In the data rows, the value 50 means zero.
Each row below has a hidden score, from 0 to 30, with 15 about the middle. What is it? The score is a weighted sum of the row's numbers plus the product of two more (or one squared), each taken from its middle value.
[47 36 40 79 58 52 79 52 74 43 49 38 62 59 37 51 42 34 56 36 71 59 47 52] -> 10
[57 58 55 42 47 55 38 49 38 56 51 62 48 48 56 49 58 61 48 58 39 46 57 53] -> 14
[67 37 42 62 50 64 69 55 86 40 51 58 72 59 38 49 48 40 60 38 57 56 48 45] -> 13
[49 74 66 40 46 46 38 64 38 71 49 61 45 39 77 49 69 73 60 76 38 46 57 59] -> 12
[51 36 40 47 48 51 50 38 54 38 49 45 48 54 37 50 38 37 39 36 52 49 44 42] -> 21
[82 68 63 55 47 76 38 79 39 76 51 89 71 60 64 49 88 75 77 75 39 45 76 70] -> 10
[49 36 40 47 49 51 51 37 53 37 49 43 47 55 37 49 37 36 38 36 53 50 46 43] -> 14
[43 64 57 48 47 42 38 77 37 71 50 51 49 40 68 50 70 65 72 76 38 45 51 61] -> 20
[34 63 59 36 47 33 38 41 37 52 50 44 33 33 64 49 46 60 39 57 39 45 43 46] -> 16
[99 56 62 64 49 92 51 89 60 63 58 99 99 68 44 49 94 64 93 57 48 45 74 65] -> 1
[55 59 55 42 47 52 38 49 38 56 50 61 46 47 58 49 58 62 47 58 39 45 57 52] -> 14
[49 36 40 47 50 51 51 37 53 37 49 42 47 55 38 50 36 35 38 36 54 50 45 43] -> 16
[55 74 65 43 46 52 38 67 38 73 49 66 49 44 77 49 72 74 63 77 38 45 61 62] -> 11
[48 36 40 55 61 57 54 35 45 45 50 36 46 69 38 52 35 34 35 41 66 53 58 51] -> 8
[48 36 41 47 50 51 51 37 52 38 50 41 47 55 38 50 36 35 37 36 54 51 45 43] -> 17
[32 63 61 35 46 30 38 41 38 51 50 42 32 30 63 50 45 60 39 56 39 45 41 44] -> 17
[43 65 58 47 46 40 38 77 38 71 50 51 48 39 67 49 70 64 72 75 38 45 50 61] -> 19
[80 39 45 64 49 72 66 63 85 43 53 73 82 61 38 49 57 44 69 40 55 51 54 49] -> 14
[38 74 62 40 47 37 38 61 38 64 51 48 37 36 76 49 61 72 57 74 39 46 48 52] -> 9
[47 36 40 82 60 53 80 51 71 45 49 36 61 62 37 51 41 34 55 37 75 61 49 55] -> 6
[47 36 40 51 55 52 53 35 49 41 49 37 45 62 38 50 34 34 36 37 60 53 51 47] -> 8
[37 62 57 36 46 37 38 43 38 54 50 46 34 37 65 50 48 61 40 58 39 46 47 47] -> 18
[38 65 57 43 46 37 38 73 38 69 50 47 44 37 68 50 66 63 69 74 39 46 47 59] -> 20
[64 43 46 46 47 60 45 46 50 44 50 63 57 53 38 49 51 47 47 42 45 45 52 47] -> 19
[39 61 57 38 46 38 38 43 38 54 49 47 36 37 64 49 49 61 41 59 38 46 47 48] -> 18
[49 36 40 76 66 59 83 42 62 43 49 35 55 72 37 57 35 34 45 38 83 82 54 51] -> 14
[47 61 56 40 46 46 38 46 38 56 50 55 40 43 62 49 53 62 44 60 39 45 53 51] -> 15
[34 62 58 36 47 35 38 42 38 53 50 44 33 34 65 50 47 60 39 57 38 45 45 47] -> 17
[38 61 58 38 46 38 38 43 38 54 50 47 35 37 65 49 48 61 40 59 38 45 47 48] -> 19
[51 37 40 47 48 52 50 38 54 38 49 46 49 54 37 49 38 37 39 36 52 48 44 42] -> 21
[65 36 41 77 66 74 74 47 63 50 49 49 66 82 38 51 44 34 50 39 80 59 66 60] -> 1
[47 37 40 48 52 50 52 36 51 38 49 38 46 57 38 50 35 34 36 36 56 52 46 43] -> 16
[46 37 40 83 62 52 80 51 71 45 49 36 61 61 37 51 42 34 56 37 75 61 49 54] -> 6
[58 58 55 42 47 54 38 49 38 56 50 63 49 49 55 49 58 61 48 57 39 46 57 52] -> 15
[46 37 40 80 58 51 79 52 74 43 50 37 62 60 37 51 42 34 56 36 72 59 48 52] -> 8
[41 64 57 46 46 39 38 75 38 70 50 49 46 39 67 50 69 64 70 75 39 45 49 60] -> 23
[52 36 40 46 47 52 50 39 54 37 49 47 49 53 37 50 39 38 40 36 51 48 45 42] -> 20
[31 64 62 34 46 29 38 41 38 50 51 42 32 29 62 50 45 60 38 55 38 46 40 44] -> 15
[31 64 61 34 46 30 38 41 38 50 51 42 32 29 63 49 45 60 39 56 38 45 40 44] -> 15
[43 76 71 35 46 39 38 61 38 66 51 57 40 32 74 49 64 72 57 72 39 46 50 55] -> 7
[59 38 41 46 47 56 48 42 53 41 50 57 54 53 38 49 45 43 44 39 47 47 49 44] -> 19
[47 36 40 49 53 51 52 36 51 38 49 39 46 57 38 50 35 34 37 36 56 52 46 44] -> 16
[55 64 58 55 47 52 38 85 38 74 50 63 59 46 63 49 80 66 82 76 38 46 57 66] -> 22
[50 37 41 73 52 51 75 56 80 41 49 41 65 55 38 50 45 35 62 37 64 55 45 49] -> 10
[49 36 40 47 48 51 51 37 54 37 49 43 48 54 37 50 37 36 39 36 53 50 45 42] -> 18
[32 63 60 34 47 30 38 41 38 50 50 42 31 30 63 50 45 60 38 55 38 46 41 44] -> 15
[33 63 60 35 46 31 38 41 38 51 49 43 32 31 63 50 46 60 39 56 38 45 41 45] -> 18
[30 66 61 35 47 29 38 68 38 62 51 41 38 30 63 50 60 61 63 69 38 45 40 52] -> 15
[46 36 40 84 62 53 80 51 70 46 48 36 62 63 37 52 42 34 56 38 76 61 50 56] -> 8
[46 36 40 85 64 54 81 51 67 47 49 35 62 64 38 52 42 34 55 39 78 62 51 57] -> 6
[52 37 40 72 49 52 73 59 82 40 49 45 67 55 38 50 48 37 64 36 61 53 44 49] -> 20
[58 63 58 56 47 54 38 87 38 74 51 65 63 48 62 49 82 67 84 75 39 46 59 67] -> 20
[48 37 40 47 50 50 52 36 53 36 49 41 47 56 38 50 35 35 38 36 55 50 45 43] -> 13
[67 48 50 46 47 62 43 49 46 49 51 68 58 54 40 49 56 53 50 47 41 45 56 50] -> 15
[61 56 54 43 46 58 38 50 39 56 51 67 51 51 52 49 60 60 50 55 39 45 57 53] -> 18
[33 62 59 35 47 33 38 42 38 53 49 44 33 33 64 49 46 60 39 58 39 45 44 45] -> 19
[47 36 40 48 52 50 52 36 52 38 49 40 46 57 37 50 35 34 37 36 56 51 46 44] -> 13
[48 36 40 47 50 51 52 36 52 38 49 41 47 56 38 49 35 35 37 36 55 51 46 43] -> 13
[60 39 44 46 47 57 48 44 53 41 51 58 54 54 38 49 47 44 45 39 47 47 49 44] -> 18
[63 37 41 62 49 60 71 52 85 38 50 54 68 59 37 50 45 38 57 37 59 60 46 45] -> 6
[48 36 40 74 53 50 76 55 79 41 49 41 63 56 38 50 45 35 60 36 66 57 45 49] -> 14
[49 37 41 47 50 51 51 37 53 37 50 42 47 55 38 50 36 35 38 36 53 51 45 43] -> 13
[60 56 55 43 47 56 38 50 38 56 50 65 49 50 53 49 60 60 49 56 39 46 58 53] -> 16
[78 37 40 64 47 75 64 60 75 43 51 71 77 66 38 50 58 43 64 38 58 49 58 52] -> 15
[79 75 67 53 48 71 38 87 39 79 55 90 68 55 69 49 95 81 83 81 41 46 72 69] -> 9
[51 60 56 41 46 49 38 47 38 56 50 57 43 45 60 50 56 62 45 59 39 46 55 52] -> 17
[59 38 42 46 47 57 48 42 53 40 50 56 54 54 38 50 46 43 44 39 48 47 48 44] -> 24
[61 39 44 46 47 57 47 44 53 42 49 59 55 54 38 49 47 45 46 40 47 46 49 45] -> 22
[57 37 41 46 47 54 49 41 54 39 50 53 52 53 37 49 42 41 42 38 49 47 47 44] -> 16
[34 63 59 36 46 33 38 42 38 52 49 43 33 32 64 49 46 61 39 57 38 46 43 45] -> 16
[33 63 60 35 46 31 38 41 38 51 50 42 32 31 64 49 46 60 39 56 38 46 42 45] -> 14
[32 63 61 35 46 31 38 41 38 51 50 42 32 31 64 50 45 60 39 56 39 46 42 45] -> 15
[31 63 61 34 47 30 38 41 38 50 50 42 32 29 63 49 46 60 39 56 39 46 40 44] -> 17
[51 36 40 63 52 54 76 46 77 38 50 41 58 59 38 51 38 35 49 36 65 72 44 44] -> 3
[41 64 58 47 47 40 38 76 38 71 50 50 47 39 67 49 69 64 71 75 39 45 50 60] -> 21
[46 36 39 49 53 52 53 36 50 38 49 38 46 59 38 50 34 34 36 36 57 53 48 44] -> 14
[49 36 40 69 60 55 80 43 68 40 49 37 54 64 38 53 36 35 45 36 74 80 48 47] -> 10
[32 63 61 34 46 30 38 41 38 50 50 42 32 30 62 49 45 60 38 56 38 45 40 43] -> 18
[37 62 58 37 47 37 38 43 38 53 49 47 35 36 65 49 48 61 40 58 38 45 47 48] -> 15
[32 65 60 37 46 30 37 69 38 63 50 42 39 32 65 49 61 62 64 70 38 45 41 52] -> 20
[42 77 72 34 46 38 38 61 37 64 52 57 40 31 74 49 64 72 57 71 39 45 48 53] -> 7
[67 51 53 45 47 62 41 50 43 51 51 69 56 54 44 50 58 56 51 50 40 46 58 51] -> 14
[73 76 66 52 47 66 38 83 39 79 54 84 64 52 72 50 92 81 79 81 40 45 70 68] -> 10
[49 36 40 74 52 50 75 56 80 40 50 42 65 55 37 51 45 35 61 36 64 56 43 49] -> 15
[74 56 57 65 48 68 43 92 45 67 53 78 80 56 49 49 87 62 94 64 41 46 63 67] -> 15
[67 37 40 68 54 69 70 50 73 42 49 55 69 71 38 50 48 35 54 36 67 55 57 52] -> 10
[48 74 67 40 47 46 38 64 38 70 50 60 44 39 77 49 68 73 59 76 38 45 57 59] -> 9
[51 37 40 47 48 52 50 38 53 37 50 46 48 54 37 49 38 37 39 36 52 49 46 42] -> 14
[47 36 40 50 54 52 53 35 50 39 49 37 46 60 37 50 35 34 36 36 59 53 48 45] -> 14
[33 63 59 35 46 31 38 41 38 52 49 43 33 31 64 49 46 60 39 57 38 45 43 45] -> 15
[49 60 56 40 47 47 38 47 38 57 50 56 42 44 61 49 54 62 45 59 39 45 54 51] -> 15
[56 58 56 42 46 53 38 49 38 56 50 62 47 48 57 49 58 61 47 58 39 46 56 53] -> 18
[31 65 61 37 47 30 38 69 38 63 50 41 40 30 65 50 60 62 64 69 39 46 41 53] -> 16
[81 69 63 54 47 74 38 78 38 76 52 88 70 59 66 50 88 75 77 75 39 46 75 70] -> 9
[32 63 61 35 46 30 38 41 37 50 50 42 32 30 63 49 45 60 38 56 39 46 40 44] -> 17
[49 36 40 47 50 51 51 37 53 38 49 43 47 55 38 50 36 35 38 36 54 50 44 42] -> 20
[35 62 58 36 46 35 38 42 38 53 49 45 33 34 65 49 47 60 40 57 38 45 45 46] -> 17
[34 62 59 35 47 33 38 41 38 51 49 43 32 32 64 50 46 60 39 57 38 46 43 46] -> 15
[31 65 60 36 46 30 38 68 38 63 50 41 39 30 65 50 61 61 64 69 39 46 41 52] -> 18
[47 36 40 77 55 51 78 53 77 41 49 38 62 58 37 50 42 34 58 37 68 58 46 51] -> 9
[47 37 39 50 54 53 53 35 49 39 49 37 46 61 37 50 34 34 36 36 59 53 48 46] -> 12
[64 54 53 44 47 59 39 51 39 54 50 68 54 52 48 49 60 59 50 53 39 45 59 52] -> 15
[48 36 40 51 56 53 54 35 48 41 49 36 45 63 37 51 34 34 36 37 61 53 51 47] -> 9
[47 37 40 88 67 56 81 51 64 49 49 35 61 68 37 52 42 34 54 40 81 61 54 60] -> 1
[62 40 45 46 46 59 47 45 52 42 49 60 56 53 38 49 49 45 46 41 46 46 51 46] -> 19
[47 36 41 51 57 54 54 35 48 41 49 37 45 63 38 51 34 34 36 37 61 53 51 47] -> 11
[40 62 57 38 47 38 38 43 37 55 50 48 36 37 65 50 49 61 41 59 38 45 48 48] -> 16
[49 36 40 73 63 57 82 43 64 42 49 35 54 68 37 55 35 34 45 38 80 82 52 50] -> 10
[47 37 40 53 58 55 54 35 47 42 50 36 46 66 38 51 35 34 36 38 63 52 53 49] -> 9
[36 64 58 42 47 35 38 71 38 68 50 45 43 35 67 50 64 63 67 73 38 45 45 57] -> 20
[32 64 62 34 46 29 38 41 38 50 51 41 31 29 63 50 45 60 39 55 39 46 40 43] -> 14
[46 36 40 51 55 53 53 35 49 40 49 37 45 62 38 50 34 34 36 37 61 53 49 46] -> 14
[49 36 40 47 50 50 51 36 53 37 49 42 47 55 38 50 36 35 38 36 53 51 45 43] -> 15
[59 38 42 46 47 57 48 43 54 39 50 56 54 54 37 50 45 43 44 39 48 46 49 44] -> 20
[43 61 56 38 47 42 38 45 37 56 49 50 38 40 63 49 51 62 42 60 39 45 50 50] -> 15
[47 36 41 48 53 51 52 36 51 39 49 38 46 57 38 50 35 34 37 36 57 52 46 44] -> 16
[49 37 41 47 49 51 51 37 53 38 49 44 47 54 38 50 37 36 38 36 53 50 45 42] -> 18
[52 36 40 46 47 53 50 38 54 37 50 48 49 54 37 49 39 38 40 37 50 48 45 42] -> 17
[46 36 40 49 52 51 53 35 51 39 50 39 45 58 38 50 35 34 36 36 57 51 47 44] -> 14
[32 63 61 34 46 30 38 41 38 50 50 42 31 30 63 50 45 60 38 56 38 45 40 44] -> 18
[47 36 41 52 59 55 54 35 47 42 48 35 45 65 37 51 35 34 35 38 62 53 53 49] -> 10
[37 62 57 37 46 36 38 42 38 54 49 46 34 36 64 49 48 61 40 58 39 45 46 47] -> 17
[31 63 61 34 46 29 38 41 38 50 50 42 31 30 62 50 45 61 38 55 38 46 41 44] -> 16
[67 45 49 46 47 61 44 48 48 47 51 66 58 54 38 50 54 51 49 45 43 46 54 49] -> 17
[57 37 41 46 47 55 48 41 54 39 50 53 53 53 37 50 43 41 43 38 48 47 47 43] -> 22
[47 37 40 49 52 51 52 36 51 38 49 39 46 56 37 49 35 34 37 36 55 52 46 44] -> 12
[48 36 41 48 50 50 51 37 53 37 49 42 47 55 37 50 36 35 37 36 54 51 45 43] -> 17
[32 65 59 38 47 31 38 69 38 64 50 42 40 32 66 50 62 62 64 70 38 46 42 53] -> 20
[52 36 41 47 47 52 50 39 55 38 49 47 49 54 37 50 39 38 40 36 52 49 45 42] -> 21
[91 44 49 63 48 83 57 70 68 52 52 88 86 68 38 49 72 52 74 46 50 46 66 58] -> 11
[59 38 42 46 47 56 48 43 54 40 50 55 54 53 38 49 45 43 43 39 48 47 48 44] -> 21
[60 39 43 46 47 57 47 43 53 41 50 58 54 54 38 50 46 43 44 39 47 46 49 44] -> 22
[65 36 40 71 59 69 72 48 68 44 49 51 66 74 37 51 45 34 52 36 73 57 59 55] -> 4
[31 72 61 36 46 29 38 56 37 57 50 41 32 31 71 50 53 68 52 67 39 45 41 47] -> 11
[41 61 56 38 46 39 38 44 38 55 50 49 37 39 64 50 51 61 41 59 38 45 49 49] -> 18
[31 63 61 34 46 30 38 41 38 50 51 42 32 29 62 49 45 60 39 56 39 45 40 44] -> 15
[33 63 59 35 47 32 38 42 38 52 50 43 32 32 63 49 46 60 39 57 39 46 42 46] -> 15
[34 62 58 36 46 34 38 42 38 53 49 44 33 33 64 49 46 60 39 57 38 45 44 46] -> 17
[53 37 40 47 46 53 49 39 54 38 50 48 50 53 38 49 39 38 41 36 51 48 45 42] -> 17
[53 36 40 46 47 53 49 40 54 38 50 49 51 53 38 50 41 39 41 37 50 48 45 42] -> 24
[50 60 56 40 47 48 38 47 38 57 50 57 43 44 61 50 54 62 44 59 38 45 54 51] -> 17
[65 44 47 46 47 61 45 47 50 44 51 65 58 54 38 50 53 49 48 44 45 45 53 48] -> 19
[65 53 53 44 47 61 40 51 40 53 50 69 55 52 47 50 60 58 50 52 40 45 58 52] -> 18
[48 36 40 53 59 56 54 35 46 44 49 36 46 67 38 51 35 34 36 39 64 53 56 50] -> 6
[32 64 61 34 46 30 38 41 38 51 50 42 31 30 63 50 46 60 39 56 39 45 41 44] -> 16
[76 38 45 63 49 70 67 61 85 42 53 69 80 61 38 49 54 42 67 39 56 52 52 48] -> 12
[49 74 66 39 46 46 38 63 38 70 50 60 44 38 76 49 68 73 59 75 38 46 56 58] -> 10
[32 63 61 35 47 30 38 41 38 52 50 43 31 30 63 50 45 60 39 56 37 45 41 44] -> 18
[66 44 48 46 47 61 45 47 48 46 51 66 58 54 38 49 53 50 49 44 44 45 54 47] -> 17
[67 46 50 46 47 62 44 49 47 47 51 67 58 54 39 50 56 52 50 46 43 45 55 49] -> 18
[51 36 40 71 49 52 73 59 82 40 49 44 67 54 38 50 47 37 64 36 62 53 44 48] -> 20
[48 36 40 48 50 50 52 36 52 37 49 40 47 56 38 50 35 34 37 36 55 52 46 43] -> 14
[49 64 58 51 47 47 38 81 38 73 51 58 54 43 65 49 76 66 77 76 39 46 55 64] -> 20
[62 37 42 62 49 60 72 52 85 38 50 52 67 57 38 50 44 38 56 36 59 60 47 45] -> 6
[66 53 53 45 47 60 40 50 41 53 51 68 55 53 46 49 60 57 51 52 39 46 58 52] -> 14
[50 36 40 78 68 61 84 42 59 45 49 34 54 75 38 57 35 34 45 39 87 82 56 54] -> 10
[85 73 67 56 48 76 39 89 40 79 55 96 74 58 66 49 99 80 87 79 42 45 75 71] -> 8
[61 39 43 46 47 57 47 44 52 41 50 59 56 53 38 50 47 45 45 40 45 46 49 45] -> 23
[44 76 70 35 46 39 38 61 38 66 50 57 41 33 75 49 65 72 57 73 39 46 50 54] -> 10
[67 36 40 68 53 69 70 50 72 42 49 56 68 70 38 50 48 35 55 36 68 55 57 51] -> 10
[47 37 40 49 54 52 52 35 51 39 49 38 46 59 38 50 35 34 36 36 58 52 48 44] -> 15
[54 59 55 42 46 51 38 48 38 56 50 59 45 46 59 49 58 62 47 58 39 45 56 53] -> 14
[30 63 61 34 47 29 38 41 38 50 51 42 31 29 62 49 45 60 39 55 38 45 40 44] -> 14
[57 37 41 46 46 55 49 41 54 39 50 54 53 53 37 49 43 41 42 38 48 47 47 44] -> 18
[31 64 61 34 47 29 38 41 38 50 50 42 31 28 62 50 45 60 38 55 39 46 40 44] -> 14
[33 63 60 35 46 31 38 41 37 50 50 42 31 30 63 50 45 60 38 56 38 45 41 44] -> 16
[32 63 60 35 47 30 38 41 38 51 50 42 31 31 63 49 45 61 39 56 39 46 42 44] -> 13
[63 41 45 46 47 59 46 45 51 42 50 61 56 54 38 49 49 46 46 41 46 46 51 46] -> 18
[48 37 40 48 50 50 52 36 52 37 49 41 46 56 37 49 35 35 37 36 55 51 45 43] -> 12
[47 36 41 50 54 52 53 36 50 40 49 37 45 60 38 50 34 34 36 36 58 53 49 45] -> 12
[93 45 49 63 47 84 56 71 66 53 51 89 87 68 38 49 74 54 76 48 50 46 68 58] -> 10
[48 36 39 48 51 50 52 36 52 38 49 41 46 56 37 50 36 35 38 36 56 51 46 43] -> 14
[47 36 41 50 55 52 53 35 48 40 49 37 45 61 37 51 34 34 36 37 60 53 50 46] -> 10
[54 64 58 54 47 52 38 84 38 75 50 62 60 46 64 49 80 66 82 75 40 45 58 66] -> 18
[38 64 58 44 46 37 38 73 38 69 49 47 45 36 67 49 67 63 69 74 38 45 47 59] -> 20
[47 37 40 48 52 51 52 36 52 38 50 39 46 57 38 50 35 34 37 36 56 52 46 43] -> 14
[48 36 40 47 50 51 52 36 53 37 49 42 46 55 38 50 36 35 37 36 54 50 45 42] -> 18
[47 36 40 48 52 51 52 36 51 38 49 39 45 58 37 50 35 34 37 36 57 52 46 44] -> 14
[54 36 40 46 47 53 49 40 54 38 49 50 51 53 37 50 41 39 41 37 50 48 46 43] -> 21
[65 36 40 76 64 74 73 47 63 49 50 49 66 80 38 52 45 35 50 38 79 59 65 59] -> 1
[47 36 40 83 61 53 80 51 70 45 50 35 61 62 37 52 42 34 55 37 76 61 50 55] -> 5
[35 73 61 39 47 34 38 60 38 62 51 46 35 34 75 49 58 70 55 73 39 46 45 51] -> 12
[38 62 57 37 46 37 38 42 38 54 50 46 34 36 64 49 48 61 40 58 38 45 47 48] -> 14
[47 37 40 82 61 53 80 51 71 45 50 36 61 61 38 52 42 34 55 37 75 60 50 55] -> 3
[42 61 56 38 46 41 38 44 38 56 50 50 38 40 64 49 50 61 41 59 39 45 49 50] -> 17
[32 63 61 35 47 29 38 40 37 50 50 42 31 29 62 49 45 60 39 55 39 45 40 45] -> 13
[49 74 66 39 46 46 38 64 38 71 50 60 44 38 77 49 68 73 60 75 39 46 56 59] -> 9
[32 63 60 34 47 31 38 41 38 51 50 42 32 31 63 50 46 60 38 56 38 46 41 45] -> 18
[52 36 40 46 47 51 50 39 55 38 49 47 50 54 37 50 39 38 40 36 51 49 45 42] -> 20
[58 37 41 46 46 56 48 42 54 39 50 54 53 54 38 50 43 41 43 38 48 47 47 44] -> 20
[60 37 41 70 47 58 67 68 82 43 51 55 75 54 38 49 57 41 74 39 55 50 47 51] -> 18
[53 64 58 53 46 50 38 83 37 74 51 61 57 45 64 49 79 67 80 76 38 46 57 65] -> 23
[63 41 45 46 47 59 46 45 51 42 51 61 56 54 37 49 48 46 46 41 45 46 51 46] -> 15
[47 37 40 50 55 53 53 35 49 40 50 36 45 61 37 50 34 34 36 37 60 52 49 46] -> 10
[33 62 60 35 47 31 38 41 38 51 50 42 32 31 63 50 46 60 39 56 39 45 42 45] -> 15
[37 73 61 40 47 37 38 61 37 64 50 48 37 36 76 49 60 72 56 74 38 45 47 52] -> 12
[47 36 40 50 54 52 53 35 49 39 49 37 46 60 37 50 34 34 36 37 59 53 48 46] -> 12
[66 52 52 45 47 61 41 50 42 52 51 69 57 54 44 49 59 56 50 51 39 45 59 52] -> 13
[63 42 46 46 47 60 46 46 51 44 51 63 56 54 37 50 50 47 47 42 45 46 52 46] -> 18
[63 37 43 69 47 60 66 70 81 45 50 58 77 55 37 50 60 43 77 40 54 49 49 51] -> 21
[32 63 60 35 46 31 38 41 37 51 50 42 31 30 63 50 45 60 39 56 38 45 41 45] -> 16
[47 36 40 52 57 54 53 35 48 41 49 36 45 63 37 52 34 34 35 37 61 53 51 47] -> 14
[67 49 52 45 47 61 42 50 43 50 51 69 57 54 42 50 58 54 50 49 41 45 57 50] -> 17
